In the rows, 128 means zero.
A single turn carries every row of the set below to another of its rows. Some are shown first; where does it send the rows asked next?
fuda: [111 129 144 126 115  98 109 128 124 126 114 132 125 123 123 132 158 182
 141 116 140 162 102 125]
seri: [130 131 166 141 111 138 118 136 126 132 158 124 116 118 118 137 175 182
 109 115 132 128 145 133]
dumer: [115 135 143 142 124  97 108 120 116 137 119 136 122 105 100 162 149 150
 120 109 118 136 136 128]
Bobo: [152 128 152 140 120  97  89 128 108 121 118 110 125 115 130 111 141 170
 102 128 130 163 136 138]
vit: [140 135 160 141 108 128 115 104 143 130 103 113 109 106 112 110 148 174
 114 131 122 162 126 116]
lutob: [136 120 144 144 110 132 112 102 106 113 152 142 130 111 125 143 161 145
 144 122 112 159 147 141]
lakov: [131 150 121 139 134 116 106 132 110 123 134 128 135 107 135 160 148 162
 127 109 147 148 142 139]
Denok: [120 131 159 173 119 127 102 120 136 133 126 123 118 119 144 122 183 158
 120 119 134 151 115 115]
pap: [127 117 148 145 115 143 104 103 121 116 151 145 135 114 127 141 167 148
 145 120 117 157 145 143]
Beno: [118 127 154 133 106 138 125 128 121 137 144 124 116 113 125 138 190 184
 125 125 138 134 134 128]
vus: [120 170 154 146  97 124  93 145 119 114 132 131 125 113 104 125 160 155
 118 114 101 167 134 137]
kige: [133 139 154 130 135 112 110 114 110 148 123 119 126 126 104 151 150 161
 119 128 148 139 151 115]
Lib: [124 115 163 151 112 140 111 110 152 131 113 124 126 114 114 109 172 164
 136 116 113 150 141 138]
Tuz: [127 139 163 164 119 110  91  99 145 142 123 129 113 126 126 118 168 161
 116 117 135 145 116 119]
dopap: [153 139 150 144 108  96  88 128 106 131 125 116 122 110 121 106 148 176
 101 131 134 170 137 136]
riki: [138 156 163 143  94 147  99 144 118 110 140 124 127 112 114 116 160 162
 124 122 103 174 132 141]
dul: [131 166 154 128 118 129 104 105 115 144 144 108 131 121 108 103 163 168
 115 118 142 165 150 132]
serop: [138 128 133 130 127 119 103 153 108 110 133 125 131 106  93 121 162 153
 123 111 116 178 126 136]
Gero: [127 148 142 137 112 107 103 112 123 128 105 129 122 114 109 128 179 149
 134  83 102 164 133 153]
dip: [132 138 148 139 111 114 104 118 134 110  97 140 123 116 126 145 176 153
 125  83 117 160 125 148]
gori: [143 137 145 139 113 123 102 122 129 124  99 139 115 116 119 147 176 153
 129  85 111 163 135 153]
vatip: [128 129 144 148 115 135 121 149 107 117 141 105 135  90 120 127 181 155
 121 122 112 163 145 129]
pariz: [128 136 163 141 115 146 119 127 114 133 159 121 109 117 128 141 170 176
 119 116 123 127 146 136]
mubu: [122 165 154 127 112 128 105 105 116 138 137 110 127 111 102  94 174 165
 115 111 135 162 146 133]
kesa: [146 155 123 143 127 129 105 112 120 129 132 128 127 102 134 151 128 169
 117 120 140 153 142 126]
tanem: [119 136 137 127 120  99 101 134 123 121 112 140 128 129 115 128 159 173
 136 117 134 171  98 133]
tez: [148 124 156 129 111 102  99 110 103 115 135 120 124 106 122 115 131 169
 108 132 133 171 137 129]

kige -> serop
dul -> tanem
Denok -> kesa
Now these:
seri -> Bobo
lutob -> mubu
dip -> pariz
Tuz -> lakov
vatip -> vit
Gero -> Beno

